rotation ticks, each row followed by its count of ticks
The counts run from 0 to 366.
2	-12	-1	2	-5	-4	-14	-28	9	-4	-13	31	-7	-24	2	-1	36	-2	7	-5	11	-7	-6	-1	27	21	-3	-5	19	-11	4	-31	9	2	8	-4	-22	-26	10	9	12	4	7	-3	8	-27	27	-13	5	5	11 -> 305
-6	-20	8	-11	13	15	1	10	5	-3	0	8	3	-4	12	-16	7	3	-16	-4	27	-5	25	-20	6	8	25	11	28	4	-39	-23	6	-10	18	34	2	10	8	-20	-17	-5	1	-2	-8	-5	3	8	1	-6	16 -> 223
1	-6	11	-14	12	16	0	2	5	25	-9	-20	5	-26	-18	-21	-2	9	-10	9	5	0	24	16	17	9	10	-13	-13	-20	-28	-10	18	23	1	9	-21	-5	13	1	14	9	14	0	-8	-49	-14	-10	-21	-15	4 -> 247
-1	-13	7	-17	27	23	25	6	20	0	-14	-12	-12	6	13	0	0	10	2	13	-10	-23	2	4	2	-5	11	28	-8	-8	0	-13	2	46	8	18	-15	19	-5	3	29	19	5	13	-4	19	-11	-4	5	-5	10 -> 160
2	-4	19	7	-5	3	5	-20	-4	-6	-23	-35	2	-12	4	1	0	12	-11	-7	-4	15	18	37	-8	8	25	2	9	-12	-25	3	14	14	20	18	5	-8	9	16	35	6	22	4	-3	-3	1	2	-36	10	8 -> 357
17	-22	5	-9	1	5	19	9	30	-2	-4	23	-10	8	27	1	3	1	11	12	-16	-22	0	-24	8	8	-7	15	24	15	-2	-25	-20	32	7	17	-18	12	3	-2	4	18	-2	1	-5	9	6	0	14	-6	6 -> 127
8	-13	-7	28	-14	5	-7	-22	15	-3	-3	14	16	-22	-8	4	14	-8	-8	-13	1	-6	-2	-1	6	14	22	5	13	-6	-3	-17	3	18	15	7	-18	-9	16	15	3	14	17	11	-2	-3	32	-12	-19	31	30 -> 141
1	-9	-17	2	14	-2	24	-38	4	10	-30	12	9	4	-28	5	3	-5	9	-10	-10	-13	6	1	-11	3	17	36	7	-13	-31	-5	-12	6	11	36	-4	1	1	-15	5	25	15	-9	-12	3	-4	-14	-4	-5	10 -> 136
12	12	7	29	-1	0	-2	-18	-15	-2	14	-34	24	-25	-14	-18	0	-1	1	-2	-3	30	-16	27	-15	14	30	2	-8	-25	-19	2	2	7	2	13	23	7	8	1	-3	0	18	-1	-19	5	-9	-3	-27	13	5 -> 202
15	9	-22	33	7	-6	15	-21	12	10	2	25	-7	1	-14	5	2	5	16	-13	-13	3	-16	-4	-7	20	8	27	0	-6	5	-10	-11	3	-5	-16	-12	3	-6	-4	-11	28	24	-6	11	-10	-3	-12	12	28	30 -> 364
6	-10	31	1	7	-13	-17	25	15	-20	7	-19	-7	-14	42	-20	4	1	-13	22	9	18	-15	-12	20	9	8	-19	14	-15	9	4	4	8	-17	9	8	12	16	-6	7	-12	-3	-10	-11	0	-15	3	-3	-18	-34 -> 93
16	-18	-2	2	7	22	-21	1	-29	-19	16	-15	-21	-20	4	-22	3	16	20	15	12	25	0	21	21	-6	-12	7	-12	-5	1	-9	12	-9	14	9	9	-11	1	2	-9	5	-5	31	-16	-1	2	-18	-6	-5	13 -> 334
7	-21	13	20	-7	-17	0	15	11	-37	-9	13	-2	1	29	0	12	2	8	-10	6	28	-15	-12	9	12	25	15	26	-9	-10	13	11	-28	1	10	37	2	0	-26	-7	-10	-4	-8	2	12	-5	-2	-7	-4	-22 -> 354
-10	-15	7	-17	4	24	30	0	-6	-7	2	8	-25	7	-7	-11	20	14	27	-19	4	4	1	-13	22	-11	-1	33	22	-3	-15	2	2	3	34	33	4	4	2	-6	9	11	3	11	8	18	-9	14	15	7	19 -> 196
28	-6	19	14	-12	0	-2	33	7	-1	11	-1	-2	-5	24	-2	-26	2	11	30	-15	18	-10	-12	5	-14	-14	4	-26	12	2	17	-8	37	-11	-1	-7	6	6	3	-2	40	0	13	1	-11	-7	-19	-9	-10	5 -> 152
25	-2	5	11	4	19	17	5	25	11	-7	16	-13	3	7	-2	6	15	10	11	0	-20	-1	-19	20	14	-11	-4	24	8	17	-31	-16	17	5	-18	-44	-1	7	0	4	24	15	18	-3	-7	1	-16	9	-7	25 -> 278
21	5	12	12	26	-22	17	-15	21	-3	17	-5	5	6	28	-5	-23	-10	-10	3	-11	-8	0	11	-23	24	15	16	20	13	-14	2	-4	12	-6	16	8	23	1	1	12	13	29	-33	3	-4	-15	2	-1	24	-2 -> 226
19	4	19	-5	3	-5	-3	26	-1	-1	28	-9	-17	-16	25	-26	11	15	25	19	2	35	-30	-8	27	5	-3	-10	-11	-22	8	0	-6	5	-17	-4	7	6	-2	-9	5	-6	-6	-1	-2	-8	-23	1	2	-16	-20 -> 216
12	-5	-6	-17	14	29	18	8	14	24	-19	5	-14	5	-22	-11	7	19	24	5	-9	-21	13	-7	24	0	-4	17	-1	-10	-24	-9	-13	8	3	12	-22	-2	-2	-25	6	17	9	20	-5	-15	-12	-19	6	-32	-3 -> 123
4	-12	8	8	5	24	0	24	11	9	-7	-6	-15	-10	-5	-12	-1	14	3	14	10	1	-19	-19	34	-12	-12	7	-14	-18	32	1	1	18	-4	-10	-20	13	1	-4	0	33	1	34	-5	6	-9	-22	17	-3	18 -> 119
-3	-35	-10	9	14	-1	-31	6	14	-22	-11	26	-20	-9	31	-4	13	-2	-10	13	22	-4	9	-10	25	10	3	19	-9	1	-6	-12	26	-16	-12	-2	0	0	4	-26	-19	8	-3	1	0	-20	13	-18	17	-9	5 -> 309
9	-21	5	15	5	-21	-25	13	13	-16	-10	-2	-33	-9	30	-8	-4	16	-14	12	9	30	0	-2	22	22	-6	-10	-8	-6	14	2	11	-23	-10	-16	15	-8	6	-15	-2	8	-2	0	-11	-18	-11	-9	-4	-14	-21 -> 244
-10	-1	19	-3	15	9	13	7	26	15	-31	-15	9	-17	-14	-1	8	3	-17	-14	-1	-19	8	-7	21	3	22	2	14	-23	-21	10	19	32	4	17	-19	4	20	-1	24	11	16	10	2	-16	-13	11	-12	3	3 -> 96
23	-17	-15	11	-3	-15	-9	12	7	-2	18	29	-20	-11	10	-11	4	4	15	6	4	34	-20	-19	22	12	-4	11	-11	-3	4	-2	-18	-15	-16	-9	16	-1	-3	-21	-23	3	-6	-16	0	-15	-9	-9	14	5	-1 -> 53
8	1	8	-1	7	15	-9	9	0	17	17	-12	4	-30	0	-33	18	8	8	11	19	20	-21	1	25	14	23	-14	-6	-31	-12	-23	6	22	-7	0	-14	4	8	-4	-2	-20	3	9	-3	-22	-10	2	-13	-3	5 -> 215
-10	-30	-8	3	9	18	-24	-5	-1	-9	-19	-4	-16	-20	12	-13	19	17	-11	16	23	2	0	7	25	11	5	11	-11	-23	17	-40	17	-3	4	-1	-2	-16	2	-5	2	-3	-1	26	-21	1	14	-18	2	-3	20 -> 146
9	-24	8	13	-19	-12	-17	-7	-4	-23	11	-14	6	-22	21	-8	1	3	-16	14	-1	46	-4	23	-9	6	11	-2	-13	-4	-12	-11	6	19	-3	18	19	-9	14	14	3	7	2	0	-20	1	13	-11	-33	13	9 -> 15
8	-10	9	17	-4	11	-1	16	18	19	-16	-19	4	-17	-4	-9	-4	10	-31	15	7	22	5	-9	-1	18	26	-6	-10	-17	8	-15	1	24	-1	-18	-26	4	8	2	-5	22	14	15	-3	-21	-2	-10	-15	11	29 -> 55
4	-23	-11	3	-15	-18	14	-13	5	-14	-4	27	-26	-9	16	-6	14	4	13	-1	-5	36	-18	-23	6	7	3	15	3	-10	21	-25	-31	-19	3	11	16	-3	-5	-13	-8	11	-3	-12	-9	19	-7	-14	18	4	13 -> 204
16	7	24	10	2	-15	6	-28	6	8	-16	24	1	-7	2	0	2	-5	3	15	-9	4	5	-7	-6	21	2	14	2	-2	-7	-6	-7	1	-5	-16	-23	-13	2	0	6	33	38	-27	23	-31	5	-20	1	-13	12 -> 181
8	-11	-23	32	-6	-14	-7	-28	-3	1	-11	20	27	-17	-29	-6	9	-10	3	-8	4	2	-1	-6	-4	15	28	10	7	-4	-28	-9	-7	-10	-11	16	12	-12	12	-20	-24	10	14	-12	-18	-18	9	-22	-12	1	16 -> 300
-11	-12	12	-14	27	4	13	7	12	-1	-14	15	-13	4	8	-10	11	-1	7	17	11	-22	-9	-35	21	-7	-7	31	7	-12	7	-7	-8	-4	-8	19	-17	10	-2	-18	2	20	0	-4	2	10	-10	-13	41	-28	3 -> 282
22	-12	20	4	2	25	20	34	1	-1	8	-22	3	13	12	-18	-14	14	9	25	-14	12	10	0	-3	-9	4	9	-10	8	-21	10	-16	29	4	19	1	21	-3	-14	7	23	3	19	-13	12	-15	-10	-10	-29	3 -> 1
0	10	26	8	18	18	-9	19	4	17	9	-29	22	-28	6	-30	1	-2	-22	21	20	11	-17	-8	18	6	26	-14	0	-24	-5	-5	2	19	-12	9	-10	18	14	-3	1	9	12	11	-15	-4	-6	-6	-14	-12	2 -> 92
4	-31	-12	14	-3	-14	-23	-18	7	-15	-2	20	0	-18	11	-7	7	-4	-19	12	15	4	13	-4	2	13	1	-1	15	9	-7	-38	-2	-7	-4	20	-4	-18	16	-11	-23	13	4	-10	-29	-11	27	-20	-2	3	20 -> 113
8	-15	1	1	12	20	-4	19	17	17	5	-14	-13	-7	-7	-9	-24	15	-20	11	4	6	22	-11	15	-10	-9	4	-14	5	-2	0	1	25	1	0	-29	17	6	2	-9	40	10	27	-19	-15	-4	-12	4	5	36 -> 87
9	9	6	22	7	-21	-27	-18	8	-5	11	26	12	-33	-1	-11	24	-17	3	3	15	3	-24	-13	24	16	6	2	12	-10	-6	-5	7	-10	-20	-1	-3	2	16	-8	-16	7	11	-22	4	-25	7	-15	12	4	-2 -> 117
